x =
array([[-25,  57, -10, -31,   0,  47,  16],
       [ 45, -33,  28,  64, -52,  58,  14]])
Rows and columns are counted from 0.
(0, 0) -> -25
(1, 1) -> -33
(0, 6) -> 16
(1, 2) -> 28
(0, 4) -> 0
(1, 5) -> 58
(0, 1) -> 57
(1, 0) -> 45

X =
array([[-0.55, -0.57, -0.34, -0.95,  0.03, -0.27, -0.17,  0.79,  0.47],
       [-0.66,  0.26, -0.60, -0.86, -1.88, -2.01, -0.86,  1.08, -0.07],
       [-0.16, -0.16,  0.23,  0.28, -0.40, -0.61, -0.76, -0.21, -0.55],
       [ 0.42, -0.20,  1.16,  1.85,  0.28,  0.05, -1.11, -1.81, -1.60]])
X[0, -9] => -0.55
X[:, 4] => [0.03, -1.88, -0.40, 0.28]
X[:, 3] => [-0.95, -0.86, 0.28, 1.85]
X[2, 0] => -0.16
X[-3, 8] => -0.07
X[-1, 6] => -1.11
X[2, 6] => -0.76
X[2] => [-0.16, -0.16, 0.23, 0.28, -0.40, -0.61, -0.76, -0.21, -0.55]
X[3, 2] => 1.16
X[-3] => [-0.66, 0.26, -0.60, -0.86, -1.88, -2.01, -0.86, 1.08, -0.07]
X[-4] => [-0.55, -0.57, -0.34, -0.95, 0.03, -0.27, -0.17, 0.79, 0.47]
X[-1, -2] => -1.81
X[-2, 8] => -0.55
X[:, -4] => [-0.27, -2.01, -0.61, 0.05]
X[0, -3] => -0.17
X[-3, 2] => -0.60
X[-1, 8] => -1.60
X[-3, 6] => -0.86
X[-1] => [0.42, -0.20, 1.16, 1.85, 0.28, 0.05, -1.11, -1.81, -1.60]
X[3, 5] => 0.05
X[-4, -6] => -0.95
X[-3, -5] => -1.88
X[2, -2] => -0.21
X[-2, 1] => -0.16
X[2, -7] => 0.23
X[:, 1] => [-0.57, 0.26, -0.16, -0.20]

m =
[[-53  19  28 -46 -69 -51  33  48  57   7 -10  18  38]
 [ -5 -27 -46 -24 -29  59 -38 -38 -28   1  13   0  11]
 [ 39  -7  15 -32  12   4  37 -21 -41  28 -27  48   9]
 [-13  19  46  29 -12 -55  27 -27  14  46 -28  10  51]]
m[0, 0]	-53
m[1, 11]	0
m[0, 10]	-10
m[:, 12]	[38, 11, 9, 51]
m[2]	[39, -7, 15, -32, 12, 4, 37, -21, -41, 28, -27, 48, 9]
m[0, 12]	38
m[1]	[-5, -27, -46, -24, -29, 59, -38, -38, -28, 1, 13, 0, 11]
m[3, 9]	46
m[1, 4]	-29
m[2, 1]	-7
m[0, 11]	18
m[3, 1]	19
m[1, 0]	-5
m[3, 0]	-13
m[1, 8]	-28
m[2, 4]	12
m[3, 6]	27

A =
3.460	2.723	10.281	3.930	6.985	-14.643	8.162	-2.060	-0.368	-0.584	4.695	4.984	7.234	3.943	1.720
3.249	4.482	2.486	-0.697	1.916	4.498	5.247	1.392	1.922	-3.824	1.025	3.225	6.815	3.883	-0.077
1.770	5.127	3.414	1.365	2.031	2.001	6.976	-3.801	6.771	-3.779	-4.573	6.377	8.699	5.048	3.374
3.442	-0.571	8.630	7.565	-1.366	0.570	5.308	-2.242	4.822	-6.720	2.992	7.927	12.929	3.324	-1.031
2.737	-2.136	14.380	9.618	2.152	-5.172	5.386	-4.323	3.211	-4.682	0.950	14.051	16.727	3.435	3.418
-2.053	1.794	9.089	4.868	9.210	-12.439	8.795	-1.668	3.615	5.275	-1.614	7.664	5.728	1.701	1.397
-5.050	-2.185	4.181	6.378	5.575	-2.463	7.794	2.086	6.991	7.013	3.380	5.860	2.529	-2.892	-7.684
3.502	3.612	0.435	6.855	-2.769	0.700	6.277	1.652	3.096	-5.745	-3.590	2.037	9.239	6.302	1.573
-0.575	0.718	6.466	5.746	1.384	1.861	4.899	3.752	3.896	-0.922	-2.470	4.487	8.571	1.912	-2.841
3.587	5.156	8.908	2.162	8.125	-15.278	8.932	-3.805	0.058	-0.398	0.878	5.528	7.072	5.601	5.425
1.450	0.639	11.176	0.470	7.381	-1.393	5.131	-1.174	0.981	-0.011	4.474	10.602	9.523	0.987	0.452
2.030	1.703	6.583	2.217	9.388	-10.287	7.262	1.221	-4.015	3.761	4.848	8.226	6.182	2.451	3.306
0.129	1.783	8.460	5.890	8.771	-16.892	9.300	-0.781	0.533	4.389	2.100	5.553	5.055	2.569	1.324
-3.190	-2.243	2.819	11.522	1.622	-6.149	9.169	-0.915	8.577	3.437	1.380	6.058	5.368	-0.085	-4.852
A[0][0]	3.460
A[7][3]	6.855
A[0][5]	-14.643
A[12][12]	5.055
A[7][2]	0.435
A[8][13]	1.912
A[13][7]	-0.915
A[11][3]	2.217
A[4][13]	3.435
A[9]	[3.587, 5.156, 8.908, 2.162, 8.125, -15.278, 8.932, -3.805, 0.058, -0.398, 0.878, 5.528, 7.072, 5.601, 5.425]
A[:, 10]	[4.695, 1.025, -4.573, 2.992, 0.950, -1.614, 3.380, -3.590, -2.470, 0.878, 4.474, 4.848, 2.100, 1.380]
A[5][9]	5.275
A[7][9]	-5.745
A[10][3]	0.470
A[10]	[1.450, 0.639, 11.176, 0.470, 7.381, -1.393, 5.131, -1.174, 0.981, -0.011, 4.474, 10.602, 9.523, 0.987, 0.452]
A[4][10]	0.950
A[:, 8]	[-0.368, 1.922, 6.771, 4.822, 3.211, 3.615, 6.991, 3.096, 3.896, 0.058, 0.981, -4.015, 0.533, 8.577]
A[5][2]	9.089
A[12][7]	-0.781
A[11][2]	6.583
A[3][14]	-1.031
A[0][9]	-0.584
A[5][5]	-12.439
A[12]	[0.129, 1.783, 8.460, 5.890, 8.771, -16.892, 9.300, -0.781, 0.533, 4.389, 2.100, 5.553, 5.055, 2.569, 1.324]
A[4][6]	5.386
A[1][1]	4.482
A[:, 0]	[3.460, 3.249, 1.770, 3.442, 2.737, -2.053, -5.050, 3.502, -0.575, 3.587, 1.450, 2.030, 0.129, -3.190]
A[2][0]	1.770
A[0][12]	7.234
A[4][3]	9.618
A[1][4]	1.916
A[11][12]	6.182
A[1][7]	1.392
A[5][6]	8.795
A[:, 4]	[6.985, 1.916, 2.031, -1.366, 2.152, 9.210, 5.575, -2.769, 1.384, 8.125, 7.381, 9.388, 8.771, 1.622]
A[12][8]	0.533
A[:, 5]	[-14.643, 4.498, 2.001, 0.570, -5.172, -12.439, -2.463, 0.700, 1.861, -15.278, -1.393, -10.287, -16.892, -6.149]
